Rotation paths and how fast each direction turns (degrees per step):
Each turn is a multiple of 5 degrees from 10 to 175, or 0.
Each row of a path follows its step; steps can be skipped.

step 2: [-63.0 -10.2  24.5  36.6   4.3  16.6  39.1  23.2   1.4  52.8  -6.9   7.4
   0.8  -2.6  23.5 -29.2  -6.9 -43.6 -11.9  18.6 -23.6   1.7 -10.2 -22.9
  26.7  17.0  10.8  32.5  -4.3   7.5   8.8   6.5  14.4  24.7  11.4   8.9
  16.8 -54.8  -5.1 -40.7 -11.7  13.8  17.4]
step 3: [ -7.2 -20.8  20.2  16.8 -12.3 -30.2 -17.3  -0.3 -30.3  25.2   8.2  19.7
  38.8 -39.5  17.0  -5.0  20.8 -17.5 -24.3  -2.9 -24.9 -27.6 -16.7   1.4
  26.2  -5.3 -15.3  20.1 -28.7  39.5  21.0   1.0   3.3  25.9   7.5  44.3
  -4.1 -55.6  32.3  18.7 -35.8  35.1 -22.2]
step 13: [-21.9 -21.2  -3.4   3.9   9.8 -22.1  13.2  40.2 -57.7   9.7  -1.0   5.3
  13.0 -23.6  20.4 -39.6   7.2  15.3 -18.0  -7.0   8.1  -8.4 -34.3 -25.6
  44.0  12.0  27.8  16.0 -11.9   6.3 -23.9  -0.6  35.6 -22.1   2.4   7.7
  55.3 -23.8 -14.9  -6.1  11.9  58.4 -10.7]
step 15: [ 36.8 -23.5  -4.9  44.2   5.3 -39.2  12.0  25.1  -5.1   4.4 -29.4  11.6
  -5.8 -26.5   8.6  53.3  12.3 -10.9  -1.1  10.5 -24.2   9.0  -2.4   7.0
  33.1  21.0 -21.1  30.2  18.4 -13.4  27.9  -0.3  28.8 -10.7  52.7  -4.8
  10.2 -40.5  24.9   3.5 -22.9 -39.7 -35.1]
step 16: [-16.6 -35.1 -27.3  47.5  12.6  18.3  11.9  50.5  13.0  15.0 -29.0  42.2
  24.3  12.8  -8.5  20.7 -33.8  32.7 -33.9  -0.1 -13.2 -22.4  16.3 -23.8
 -21.8   0.2  -6.2 -21.7  -3.7   1.8  18.1  -0.6  -4.2  14.8  20.5   3.4
  33.9 -39.9   5.3 -22.0 -12.1 -33.3 -43.2]
step 18: [  9.6 -19.2   7.4 -15.2  30.8 -19.4 -16.2  44.2 -17.1 -23.6 -35.6  10.6
   3.2  21.4  -3.6 -50.4 -24.9 -36.0 -16.3 -12.2   1.0  27.3 -51.6  -7.4
   0.7   9.7  20.0  24.1  -6.2  15.0  12.4  56.2  27.7 -34.7 -14.6 -15.5
  39.7  -9.6  -4.1   2.3 -21.9  11.7 -10.7]
step 19: [-18.3 -15.1   1.4  13.6   5.9  -3.7  49.3  28.1 -30.6 -15.5 -11.6  18.3
  -3.4 -14.5  14.7 -43.6  42.8 -11.6  -3.5 -32.0  -5.8  28.3 -33.2 -41.3
  26.3  19.4  54.4  23.2  29.2   0.3  32.8  -0.3  15.8  -4.1  28.6   7.4
   5.3 -41.9  -5.3  23.4  -4.5 -22.4   3.9]
step 21: [ -4.3 -41.6  -3.4  36.4  -2.7 -23.0  -1.8  28.9  -2.4  15.9   8.3 -12.8
  10.1 -38.4  18.3   5.5 -22.5  25.3 -16.9  13.4  15.3 -25.8  38.0   6.6
  13.8  21.3  -4.7  -0.4 -26.1   1.6   6.4  27.8  31.6  -2.5  23.0  27.9
  14.6 -45.8  26.8 -25.8 -74.2  -3.3 -18.4]
step 23: [ 30.3  -8.3  29.6  -4.4  11.3 -15.9   0.3  44.6 -27.0  -1.8  -7.6 -22.5
 -43.2  44.8  -4.9  -3.3 -46.2   5.9 -42.1   4.9 -18.0  16.1 -41.0  -8.1
   4.0  12.5  27.2  37.7  27.7  -2.1  30.0 -14.6  19.8  -2.5  23.9  23.9
  25.2 -27.4 -35.1  -6.8   7.5  17.1 -31.7]
step 26: [  9.3 -41.9   3.4  21.8   5.6 -31.2 -23.9  -4.7  -6.5  21.1 -42.4 -31.6
  -8.6 -31.2  -2.8  -7.8  12.2  -0.4 -47.2 -13.2 -45.4   4.9  -5.1 -27.6
   0.6  24.6   7.6 -43.1 -11.0   2.5 -15.5  50.1  11.3   3.7  18.6 -21.4
  22.0 -29.1  32.5 -33.8 -23.4 -33.3 -20.3]
[  5.6  -8.1   6.0  -7.3  -0.7  -5.3   2.8 -14.2   0.6  -3.5   8.7  13.2
  11.3   4.7   5.4  -7.3   5.8   2.3 -11.8  -1.6  -4.9  -1.5  -4.6 -13.9
  -5.9  -4.5  -1.0  -5.9 -11.1   0.5  14.0 -15.9  -2.1   9.5   3.7  12.5
 -14.5   2.8  -6.9   4.4   8.9  -5.4   3.6] => 130
[-12.9 -12.4  -6.3  10.5  -0.8   5.3  -1.9  -5.9   6.0 -15.5   6.5  -9.4
   2.3   4.4   1.7  19.2  -3.0  -4.1   2.7   4.8   5.8  -7.9 -12.1  -3.5
   8.8 -18.8   8.4   1.0  -2.8   6.0   4.9  -7.3  -9.6   6.6   2.6  -4.4
   5.8  -2.8   5.2   9.8  -6.3   1.7  -5.1] => 85
[-10.0  -9.1  -0.4  -9.7 -11.4   3.6  -8.6 -12.1  -3.0   9.0   6.5 -11.4
 -18.8   3.0  -5.9   3.3   1.0  -3.1 -13.4  -0.8   6.0  -0.2   5.3   3.7
 -11.3   5.8  11.7  -4.8   1.8 -12.5  13.1  12.7   5.1  -0.8   0.4   8.2
   4.1  -3.9   0.9   9.8  -0.8  -7.2   2.8] => 10
[ -6.1   4.8   0.1   4.0  -8.3   3.5  -6.2   7.0 -13.0  -7.9  -2.9  -1.8
   3.2 -10.8  -3.8  -2.3   3.1   1.3  12.8   7.4 -22.4  -3.4  -3.8   0.1
 -13.8  -6.2   6.4  -0.4  -1.9 -11.4   5.0  -4.1   4.5 -16.4   7.7  -4.0
 -15.0  -3.5  -1.5  13.3  -1.6   7.2  -0.4] => 70
[  6.4 -12.3   1.1   7.9   2.2   2.1  -9.6  -4.1   3.3   0.7 -19.9   1.0
  10.2   7.7  -5.0  -7.4   6.2 -12.7   9.6 -12.0   5.2   1.6  -1.7  -1.5
 -15.0  -3.9   6.2  -2.6   1.9  -3.9  -2.1   4.0  -9.9  -0.4  -8.1 -14.0
  -1.0  -8.7  -4.3  -1.4   5.3 -19.0  -1.4] => 40
[  7.7 -12.2   0.9  -2.6  -7.3   6.4  -1.3  21.8  -1.6  -5.5   0.9  -3.0
  -3.9  -1.0 -19.8  11.5  -5.3   4.8  -1.7  -4.0   6.0   3.4   9.2   2.4
   3.9  -6.3  -8.7 -12.8 -12.0  -4.5   2.3  -2.4   7.4   9.1   1.0  -3.8
 -16.0   5.2  -4.2  -9.5  -4.3  -6.7  -4.4] => 65
[ -1.7  -1.5 -18.7 -11.1  10.0  16.9  10.7   4.9 -11.8   9.0  -3.2   1.0
   0.8   2.4  -2.2   2.9   4.0   6.2  -8.0  -9.3   1.2  -2.6   8.6 -16.4
  -3.2  -7.7   5.6  -1.1   8.0   1.2 -20.1  -6.8   1.1   0.9   5.4   0.3
  -0.1  -4.0   2.0  13.1   4.5  -0.5   0.1] => 120
[-11.0  -7.5   5.0  12.9  -4.2  12.2  12.4  -2.9   5.9   9.4  -4.2  11.5
   9.1  -8.4   1.3   4.1  -8.9  -1.9  -6.1   3.9  -9.5   0.2  15.7   7.2
   5.6  -3.6 -10.8   3.9  11.1 -12.5   4.9   0.8 -10.3   1.3 -11.0   8.3
  -6.8  -4.5  11.5   1.5   0.7  -4.6   1.3] => 80

step 0: [-12.7  33.8 -23.5 -38.9   4.5 -32.4  22.5  21.1  -1.5  20.4  -2.6  -1.7
 -13.2 -20.2  35.4 -15.7  -4.2  16.5   8.8 -22.5  41.7 -12.6 -11.4   1.7
  -3.6 -39.7 -56.4  -4.7 -38.5  17.4  -4.3  17.6 -24.0   7.1  -5.7  51.9
   0.5  41.8 -51.3  25.3  25.7 -17.9  -2.0]
step 3: [ 43.0   1.3  -2.5 -20.4  34.7 -26.3  -9.0  -1.0 -19.7 -14.3   2.7  -9.4
   6.7   7.5  -8.4  20.0  26.9   9.6 -31.5  -9.8  54.6 -26.4  35.3  -1.2
  28.5  12.6  55.4 -11.3  -2.3  -1.8 -75.6  -2.0 -32.8  21.2  13.8   6.3
 -15.7  37.8 -25.6 -14.3   7.0   0.7   8.8]
step 4: [ 22.4 -17.6  39.3  47.8 -30.9   8.4  15.3  -4.9 -27.5  29.6  44.3   5.6
 -33.4 -47.6  26.4  -8.7  26.1 -17.2  36.4 -39.0  10.4  24.3 -42.8 -21.2
   0.0   0.1   8.4  16.4  21.2 -18.3 -26.0 -41.6  19.1  -7.8  18.5  25.9
  -9.6 -23.4 -28.5  -1.8   3.7  -4.6  -8.3]
step 5: [-16.5  -1.3  -3.0  -0.7  -2.1  53.4  32.4 -38.3  55.7   1.2  -3.5  18.8
  23.4 -24.9 -16.2  -2.9 -33.4  33.3 -44.7  -2.8  -0.7  -7.2 -22.4  12.2
 -36.2  13.3  33.5   8.4  24.2  21.6  -6.2 -13.2   4.1  36.0  13.4  52.5
  15.2  10.7  34.7  22.4  19.8  32.3  -4.4]
step 7: [ 23.2 -10.7 -21.6  13.5  32.9  -1.0 -26.7  -9.5   0.3 -22.6  14.2 -58.6
 -20.8  52.1  -3.3  -6.5  29.0   2.6   8.3  -6.4  -4.6  -4.7 -35.1 -14.0
 -16.6  32.0   3.2 -50.3  50.5   8.4 -10.1   7.1  52.3 -25.5   3.7  23.8
  43.7 -34.0 -18.0   8.1  -4.6   3.8   3.6]
step 16: [ 14.7 -12.9 -19.6  18.2  -3.8 -13.3  -9.2 -26.3  -8.5 -29.9  33.9   7.3
  30.5 -41.7  36.7  10.6  23.1 -17.8  25.2   5.6 -38.5 -36.9 -19.5  18.0
 -23.6  11.5  42.4  -7.1  37.7 -34.2   7.9 -42.8  29.0 -23.8   8.8  41.8
 -41.9   9.6   1.7  -7.8   8.4  -9.3 -21.5]
step 19: [ 15.2   5.0 -36.3  11.4  -8.0 -29.8 -24.8 -18.4 -33.9   0.6  16.4   2.2
  23.4  -5.7 -11.1 -13.6  51.2  -3.8  30.7  -5.5  36.2  27.2 -47.9 -45.3
 -45.9   2.7 -39.9 -30.1 -23.3  36.3  25.1   6.1  39.2 -34.8   5.7  13.4
   5.9   7.6   9.7  -0.6   0.3   4.2  29.9]
step 21: [  7.8 -10.7  41.2  32.9   3.6  -1.4  44.0 -12.5 -28.9  33.9  16.0  -0.2
 -32.3  14.3  20.2  40.6  61.2  -3.1  20.6 -24.0  26.9  11.7  19.0 -12.9
   9.6  -1.5  12.0  19.7 -31.4  -3.4  -7.3 -20.4 -47.7  39.2  -1.9   9.3
 -32.5   1.5 -45.6   9.7  -0.9  22.7   9.8]
step 25: [-10.9  -6.8 -56.7   3.1  -1.0 -25.5  17.6   2.8  30.2  25.5  -4.4  -6.7
 -13.0   9.9  -8.4 -39.2  38.0 -23.2  72.5  -8.4  15.2  21.5 -40.1  17.2
 -41.7  26.2   8.5   2.3  27.1  -3.1  21.0  -3.1  32.9  25.5 -32.1  -1.9
   6.4 -19.4   0.1  16.5  39.5   5.5  24.4]
step 27: [  2.3  -3.9  26.1  -6.7   0.3 -15.7  18.6 -19.2 -33.9  -7.3   9.4 -24.7
 -25.6   5.5   4.9  50.0  29.3 -39.9  23.0 -28.4 -30.2  25.9   0.4  -8.7
 -13.2  29.7  48.8   2.1 -28.8   4.7  16.3  16.4 -22.9 -17.4  38.2 -49.4
   4.5  25.9 -34.9   9.8  18.4   1.9 -53.6]
[ 12.0   7.7   3.3 -11.6  -7.9  -0.1   1.6  -2.4  -7.2 -16.3 -10.6  -4.2
  -0.9   4.4   0.3  -1.6   2.4  10.2  -6.4  -9.7   6.1   4.1   1.3  -6.7
  -1.4  -0.6   1.9 -12.4  -6.6  -3.4  -9.3   4.4  23.1  -9.2   9.5 -18.5
  -6.2   1.7  -0.1   2.5  -1.7  -1.7  -4.3] => 90
[ -3.4  -0.9 -11.0  -5.7  -5.5  15.2   0.2  -1.0   3.2   3.4  16.8  -4.7
   9.7  -7.1   3.6  -8.0 -13.0   0.4   1.6   4.9   3.1   1.3   4.2   3.9
   0.5  -8.8 -14.0  -5.7  11.3  10.1  -0.2  -0.5   9.1   9.3   9.6  -2.4
  -2.6   3.1  -8.8  22.0  -6.9  -1.8  -5.1] => 60
[ 13.1   0.1 -10.0  -8.0  16.3   1.4   2.5  -1.4 -10.3   2.8   4.4  -3.7
  -6.4   5.5   9.8   1.2   6.0 -14.6  -8.0  14.2  -4.0   6.3 -10.9  -6.3
  -5.9   4.9 -12.0  -2.0   3.4  -5.5  -4.3   3.0  -7.3  13.7   0.7 -17.5
  -4.2   1.5   6.2  -3.8  -2.4   7.4   7.8] => 60
[  1.8   0.3  -6.1   5.1   1.4  -3.3   3.1  15.0 -16.4   1.4  -3.8  -4.9
   4.1   5.3  -9.2   7.8 -13.9  -4.6  -5.8 -11.7   0.6   8.2  -1.2  12.2
 -16.8  -3.4   2.6   6.8   4.8   8.7   7.2 -14.4   6.1   8.8  -3.0  -2.8
 -11.4   0.5  -7.5 -12.4   2.1  -7.5  -4.8] => 170
[ -4.1 -16.9  -3.6   3.6 -12.9  -7.7  -1.2  -0.7  -1.6   9.9  -6.3  -1.1
  -1.5  -0.5   3.7  -7.4  10.7 -11.6  11.8  -2.5   5.5 -13.3  -1.8  -5.1
  -8.7   5.4  -5.1 -18.8  15.5  -2.4  -3.5  -3.4   3.8  -4.1   3.2  -0.8
   0.3   7.8  -8.3 -14.1  -9.7  -7.3   0.9] => 120
[ -7.8   0.2   6.6   2.8  11.6   2.6  13.8  -9.5  -2.7  18.2  -8.7 -22.9
  -2.4  -4.0 -11.0  -9.5   0.0  -9.2  -4.1   4.4   1.8   7.4   6.9   0.3
   5.4  -0.2   8.7   5.3  11.8   0.3  -0.7  10.3  11.4  -7.8   5.4  -2.2
   2.1  -1.4   1.0  -0.7  11.3   1.9  -0.2] => 20
[ -3.6 -10.6  -4.1  -4.7  -5.8 -12.1  -0.4  -2.0 -11.0   1.6   1.9   1.7
  -2.2  -7.2  -1.2  -6.3  -0.5  -9.1  18.2   0.1   1.6  10.2   0.1   2.3
  -0.6 -16.6  15.2   1.6 -12.4 -17.9   6.6  -1.6   2.4  10.5  -2.4  -6.9
   4.2   2.1   7.3   9.5  -3.6   8.1 -11.4] => 170

step 1: [-34.7  12.0  10.5   0.1 -15.5 -18.4 -39.8  22.5 -33.5  24.5  11.6   0.3
 -38.7  21.6  -8.4 -14.9 -42.4 -12.5  -5.9 -44.1 -18.9 -42.2 -41.5 -14.8
 -35.7 -22.3   2.6 -26.1 -22.3 -31.8  -1.8 -19.8  23.4  -8.1  29.4  18.9
  16.8   7.2  18.3 -24.2  45.3 -35.6  22.5]
step 2: [-21.8 -22.5 -22.2 -18.8  15.3 -20.9  38.9  -4.5 -32.0  18.5  18.1  29.9
  15.5  35.4   9.0  -2.4 -52.2 -48.1  29.2  25.8  -8.0  33.1 -56.0   0.5
 -53.5  34.4  -0.6  34.3  -4.7  -6.2  -4.7  21.6 -14.2   5.1  11.4  -5.3
  26.1  11.5 -16.8 -24.6   9.7 -18.7  12.4]
step 5: [ -8.6  -6.0  51.7  15.4 -23.4   5.6  -6.2 -10.1   0.3  16.0  31.4 -33.6
 -30.1  16.3  10.4   7.5  -3.3  -7.3  19.4  27.7 -38.9 -14.0 -35.3   5.3
 -48.7  16.5  -5.9 -57.3 -33.9 -35.4 -20.9  -4.7  -2.0 -30.9  -9.7 -30.4
 -26.8  34.1  26.8  19.5  34.0  18.3 -15.4]
step 6: [-17.2  12.2  30.9   8.8  10.7   4.7  28.9  32.9 -41.3   1.5  -9.9 -41.9
  19.7  37.9  15.5  29.3   1.0 -21.3   4.7  32.8  29.7  -0.6 -25.4 -19.0
 -52.7  50.4  12.6  -2.7   4.4  40.6 -34.8  -1.8  -5.2  27.9  30.2   5.0
 -24.1  41.1 -38.4   2.9  -6.7  22.7   9.2]
step 7: [-51.2  30.0  -8.7  -2.8   1.8 -45.0 -26.6  46.6 -33.0 -13.1 -18.2 -27.2
   4.0  61.6  16.1  -2.5   5.5  -8.6  14.1 -16.1 -52.1 -50.6 -11.2  19.4
  13.6 -32.7  27.3 -16.8 -13.9  21.0 -19.1 -37.3  32.5  10.8  11.8 -16.4
 -12.9  15.6  -7.6  -7.6 -10.8  -7.2 -10.8]
step 14: [ -0.9   3.7  -3.6 -41.7 -18.2   4.5 -19.2  -6.3 -31.8 -14.1  -9.0  -2.7
  -0.3   1.7 -39.4  22.3   1.6   5.3   5.5  -1.3 -45.0  -1.7 -25.5  29.6
 -39.4 -13.5   4.5  14.0  23.5  33.2   0.8   3.7  11.9   0.0  42.3 -18.4
   1.6 -22.1 -44.8 -50.9  59.9 -54.5 -19.3]
step 22: [-44.5  39.0  40.2 -29.0 -27.9  -9.8  24.8   0.8 -29.9  -2.8   4.2 -49.7
  16.9  48.8  -0.2  -9.2   3.9 -12.2 -33.5   2.7  16.9  10.4 -16.9 -11.2
 -11.7  26.6 -63.1 -15.0  -7.8 -13.0 -11.7  11.7 -23.6  -4.3  29.1 -39.7
 -31.3  25.0 -21.4  27.1 -11.4  -1.6 -32.8]
step 24: [ -1.8  -2.9  19.0  49.1 -28.4 -22.3 -17.5 -13.9   2.1 -14.5 -24.8 -18.4
  -7.3  38.2 -12.9  25.3   9.9 -21.0 -34.1 -42.8 -33.8  -5.1 -36.8  -7.3
 -30.5  29.9  47.8 -12.1 -30.0  24.5 -38.9 -14.5 -10.9  11.1  19.6 -50.3
  31.4   7.1   0.9 -36.0  33.8   8.2 -10.9]
step 26: [-33.9  16.9  -5.8  -0.3  22.3  -3.9   4.3  39.4 -17.3   7.1  -9.1 -17.9
 -16.8  35.6  10.0  -9.2  34.8 -22.7  -5.3 -46.3  15.7  -9.8 -54.6 -12.6
  25.4 -29.5 -43.6 -11.2  28.9 -28.1  -3.9  10.2  19.4  -6.7  39.4  -0.5
  11.0  17.9 -39.4  -7.7  69.9  -4.3 -13.1]
step 27: [ -2.4  -0.4  13.4 -20.5 -12.7 -22.0  40.7  -3.2  -0.5  13.1 -30.2 -20.0
  -2.7  -2.7   5.6  -4.4  -2.8   8.6  51.6  -1.1 -57.0 -11.8 -90.4   5.2
  -7.3  13.1  19.8  19.1  16.8 -33.1  11.7  18.1   7.9 -36.9   8.4  33.8
  28.6  -1.5 -18.9 -45.7 -13.8 -16.5   1.9]
[ -1.3   5.8   3.5  -7.6  10.3  -5.4  -1.7  -6.6   0.6   3.4 -11.6   6.2
   1.9  -5.0   3.5  -9.0   5.0 -18.1   0.1  13.3   5.3   5.2   5.3   5.1
  -0.9  10.2   1.9  -1.9   9.5   6.4  11.9  -5.5  15.1   3.5  -1.4   4.5
  13.8  14.9  12.9  -4.3   4.5   7.4  -9.8] => 170
[-10.6  -3.5   0.5   6.1  -3.3   7.5  14.0  -9.5 -17.1  18.7  -7.7   5.8
 -11.3  -8.7  -0.1   0.7   8.3  -3.1  -2.2  -4.3  -5.1  -0.2   2.8  -3.1
   2.9   0.3  -4.8 -10.5  -9.6 -20.9   9.0   6.3   6.7   1.2  -1.3  -0.3
   1.6   3.2  -2.2   6.3   1.8   2.8  12.9] => 100
[-14.3   1.5   0.5   5.0 -11.1  -2.5   1.6   5.6   9.9 -13.5  -1.2  -2.6
 -13.5 -14.5  13.0   7.1  -2.3  -8.2 -14.5   3.7   1.3  -9.5 -13.8  11.9
   8.0  -3.8  -6.2   5.1  -1.0  -1.2  13.2  -3.5   3.9  -1.2  -3.9   5.5
   0.1  -7.2  -6.4   1.1  -9.9   1.9  -8.1] => 95
[ -2.6  -1.5  -1.5   7.5   2.2  -3.4 -15.9   0.4  -2.8  10.9  22.7 -15.0
   4.0   4.7   3.1   3.7   1.9   5.9  -2.4  -1.9  -6.3  -3.9  10.7   3.5
   5.2  -2.7  -3.6   0.2  -1.9 -15.8  -0.4  -9.7   6.6  -5.3 -13.0   5.9
  10.6  10.2  -0.6 -12.9  -4.5   3.6  -9.6] => 175
[ -3.9  -1.4 -12.1   1.6   7.6 -10.6  -5.0  15.5 -19.7   8.8   3.4  16.9
   1.3   1.5   8.3   1.0   2.1  -1.7  -0.2  -1.0  -0.5   5.6  -6.3  -1.2
   4.3  -7.9   7.0  16.2  -5.3   7.1   4.7   3.3   9.2  -4.0  -1.1   5.8
  -4.0  -7.4  -5.9  -4.4  15.6 -10.7  -5.3] => 60
[ -9.2   0.0   3.6  -8.5  -2.6   4.4  -4.7   7.0   4.3 -10.0  -9.9   2.6
   0.9  -0.1   7.5  -2.0  -0.4  -8.5  11.2  -3.9   8.3  -7.5  14.8   6.1
  -1.3 -18.8   1.4   6.5   8.2 -22.3  -6.3  -8.6   1.0   1.5   3.2  -9.9
  -4.2   1.6   4.0  -6.4  11.1  -9.6   6.5] => 115
